One vector is turned by the same rotation once a step. Each row is the vector after some number of steps, and that number follows the row.
The counts run from 0 to 165.
[136 105 173 148 116 191 143 168 140 139 119 179 103 131 142 113  92 122
 128 133 110 109 158 108  96 126 151 166 152  62 170 108 112 102 114 142
 133  94 147  88 169 140 145 136 144 163 130]  89
[104  89 170 139 133 111 115 129 136 144  97 154 113  73 100 113  86 114
 135 140 112 163 125  96  75 132 145 113 118 123 126  54 132 143 122 154
 164  96 135 162 134 162 107 121  93 113 158]  59
[133 154 187 152 114 115 117 149 165 113 117 119 135 105 111 150  92  77
  88 156 124 136 167 130 123 142 159 103 139 174 126 153 157 114 126 168
 149 157 120 126 164 160 118 123 176 126  88]  100
[113 156 107 137 165 143 145 142 179 132 128 185 115 158 173 107 121 119
 146  63 141 151 144 111 139 104 139 143 111 113 140 109 135 114  82 184
 117 148 149  93 163  95 119 145 149 128 101]  13
[133 120 119 173 134 109 137 155 141 151 134 159 139  96 168 131 131  87
 179  95 132 152 138  90 103 132  90 139 117 129  90  55 109  84 117 142
 127 126 130 153 129 131 143 117 117  90  70]  138
[147 112 102 142 164 153 182 143 107 152 112 143 132 147 138 148 119  93
 164 106 120 127 153  67 142 141 117  88 126 153  80  75 141 130 118 158
 119 131 131 150 187 146 178 160 152 116 113]  19
[118 145 133 125 143 130 106 120 181 105 147 145 106  92 121  77  78 118
  98 128 124 102 163 115  83 126 197  90 118 147 163 105 111  97  88 168
 117 160 130  98 132 130 102 128 137 130 141]  66
[102 165 151 131  97 149  92 137 166 115 105 133 164  75 113 124  82 127
 117 152 139 101 110 100 118 132 143 101  96 142  65 119 104 105 101 159
 112 137 152 132 170 123 140 149 138  95  76]  160
[124 127 123 133 146 112 150 126 186 140 126 119 136  72 122 112 119 122
 132 124  82 138 135  66  78 124 120  89 101 111  93 103 127 120 153 144
 142 159 171 167 151 137 123 144  92  98  72]  0
[125 150 145 134 141 160 128 149 143 109 119 129 105 114  82  75  83 134
 128 118 114 142 138  91  91 100 138 112  97 146 133 150 129 100 109 196
 158 119 159 127 147  91 160  93 114 153  87]  125
[123 134  90 139 120 161 171 144 134 132 139 133 151 155 127 177  78  88
 154  96 146 127 124  77 126 168 168 116 123 140  91 109 138 124 141 160
 109 130 140 147 191 159 156 164 163 117 113]  21
[106 122 141 124 130 135 146 102 154 128 132 130 127  93 107 161  92  84
 143  84 124 187 144  71  75 109 155 105 155 128 137 132 147  91 172 159
 136 130 117 141 137 174 118 117 126 140 128]  118
[ 73 104 140 160  90 130 131 150 141 135 132 121 167 100 117 176  71 103
 167 117 122 108 120 106 119 157 152 118 118  96 143  87 132 130 140 158
 168 123 154 151 144 119 181 132 156  95 129]  25
[ 66 121 144 159  85 146 108 152 138 124 113 127 159 110 106 174  76  94
 155 113 122 124 132  82 135 151 165 111 110 120 112  88 126 127 139 166
 149 127 130 155 141 137 199 133 152  99 132]  24
[118 155 140 121 137 149 120 148 158 105 141 111  96  97  82  77  92 125
 133 106 110 146 129 104  95  96 154  96  94 143 133 153 139 108 115 183
 171 139 148 141 165  78 157 106 136 145  95]  126
[174  88 189 117 159 127 133  91 135 142  82 142 100  81 145 144 153 106
 168  96  99 166 165 119 118 121  96 114 107  76 126 101 149 112 123 148
 147 121 144 142 163 132 123 148 140 163 108]  112
[104  93 153 145 142 134 151 133 137 130 118 140 128  95 111 144  98  94
 136 113 112 159 171  51  70 108 128  97 158 104 155 119 128 100 150 177
 136 127 141 130  86 163 142  96 115 120 103]  120
[122 133 105 145 102 151 128 122 171 132 143 197 155 135 170 122 100  95
 156  74 149 147 129 106 104 149 127 157 100  95 112  95 137  86 109 189
 103 135 133 119 137 118 124 113 156 125  94]  141
[147 150 146 141 163 118 144 192 137 125 138 138  64 162 148  98  93 110
 132 113 130 166 136 128 148 142 178 139 126 176 131 102 120 120  90 144
 161 138 107 133 197 133 115 142 127 135 114]  73
[157 142 196 124 114 154 109 173 131 115  98 138  93 111 161 140 102 116
 153 107 144 160 135 126 138 139 143 160 105 101 117 146  99  60 102 160
 129 122 146 120 148 108 118 144 129 150  56]  107
[ 98 117 141 117 148 118 122 125 187 159 131 139 150  49 124 141 122 128
 128 128 112 110 143 117 115 101 141 102 139 106 146  89 120 149 105 115
 138 137 141 100 205 117  97 174 168 112 124]  34
[154  89 125 127 140 128 147 132 135 140 137 174 126  89 120  65  72 122
 127 153 126 117 118  81  44 147 135 103 137 133 117  83 114 111 102 146
 118 100 149 140 129 132  90 111 109 116 122]  62
[104 135 123 140 112 152 110  87 154 133 129 164 140 103 133 130 122  86
 176  73 134 126 149 133 118 111 131 102  92 114 146  89 165  95 112 191
 138 120 125 115 153  98 175 117 186 139 152]  144
[127 158 159 139 143  95 150 172 167 123 119 147  74 157 167 116 111 112
 144 101 118 164 116 132 143 153 166 110 121 135 130  91 125 106 111 150
 144 152 131 127 165 144 120 163  99  66 128]  75
[161 144 148 145  84 145 126 107 151 113 137 140 116 116 136 140  73  78
 154 119 133 108 119 153  94 173 181 106  97 118 123  89 143  64 131 149
 121 112 118 144 173 167 141 146 147 129 151]  83
[ 98 161 132 144 168 141 135 138 171 134  93 184 115 154 155 112 134 122
 145  70 134 162 152 103 152  92 129 122 102 124 124  94 141 122  86 184
 125 142 133  91 173 108 150 144 148 125 121]  14
[137  92 108 151 137 130 125 133 167 148 143 137 153  63 123 110 109 108
 118 132  98 131 166  71 104 142 124 130  96 131  78  95 124 142 132 141
 135 164 134 166 157 145 121 115 140 149  59]  2
[116 159 106 163 138  97 117 133 156 137 180 140 141  67 153 131 120  96
 175  97 143 130 133 123  76  97 147 118 118 145 155  77 104  77 107 149
 155 117 142 120 127  95 133 113 146 120  97]  8
[160  80 152 145 128 103 155 150 152 137 132 143 114 128 174 113 105  81
 146 120  99 145 138 142 152 198 130 106 113 111 121  73 158 123 116 157
 150 158 120 157 153 133 127 132 155  89 126]  78
[129 155 130 121 165 115 138 140 178 116 146 100  94  84 121  91 121 138
 140 107  92 112 144 100  99  98 138  71 100 113 143 137 115 104 125 150
 158 172 176 134 154  85 138 141 119 116  78]  128
[109 130 180 137 117 168 133 152 158 139 117 160  93 121 111 109  87 113
 123 130 105 152 128 142 103 104 149 153 149 104 183 118 158 120 119 146
 175  85 129  96 205 137 133 118 152 150 152]  91
[100 105 156 112 135  86 140 153 131 133 138 138 155  95 146 139  81  86
 154 107 168 152 118 101 131 154 135  85 164 154 136 108 123 110  90 165
 126 130 127 121 115 106  92 134 171  64 107]  43
[141  90 173 145 133  98 137 164 150 133 106 139  91 125 171 103 118  95
 150 112 101 160 135 123 166 174 128 102 113 126 110  69 147 123 111 148
 154 163 108 147 156 146 143 136 128  72 127]  77
[ 99 157 105 124 158 183 172 157 149 136 132 145 124 156 119 160  99 116
 142  87 134 116 134  74 120 107 165 126 148 106 142 125 123 126 124 153
 125 124 154  95 208 143 158 171 149 143 123]  150
[134 127 107 139 160 154 153 107 133 142 135 143 129 113 142 136 142 100
 180  89 122  87 152 103  95 103 123  76 121  95 155  81 131  93 107 164
 124 107 153 104 155  98 182 152 170 131 136]  146
[171 114 188 148 121 114 124 171 100 129 142 100 115  82 143 153 103  83
 159 152 142 134 152 134 127 152 126 123 141 152 132 139 115  79 111 151
 165 118 139 143 133  99 132 113 179 130  65]  104
[120 166 129 182 132  90 116 136 165 140 125 132 115  98 141 156 128  90
 158 109 124 174 143 121 125 104 142 140  95 167  96  75 139 115 130 142
 178 136 126 160 180 152 136 123 118 133  81]  135
[129 129 204 108 123 128 105 118 173 111 103 129 101  93 149 151 116 109
 167  85 129 185 125 152 148 133 146 140  98  80 146 146 144  88 119 161
 155 142 134 126 164 103  96 148 147 147 100]  109
[ 74 141 140 161  99 158 121 154 140 120 104 140 155 130 113 178  71 104
 145 108 131 120 131  69 123 146 164 118 108 120  97  93 121 111 135 176
 125 129 136 141 152 164 190 148 126  97 121]  23
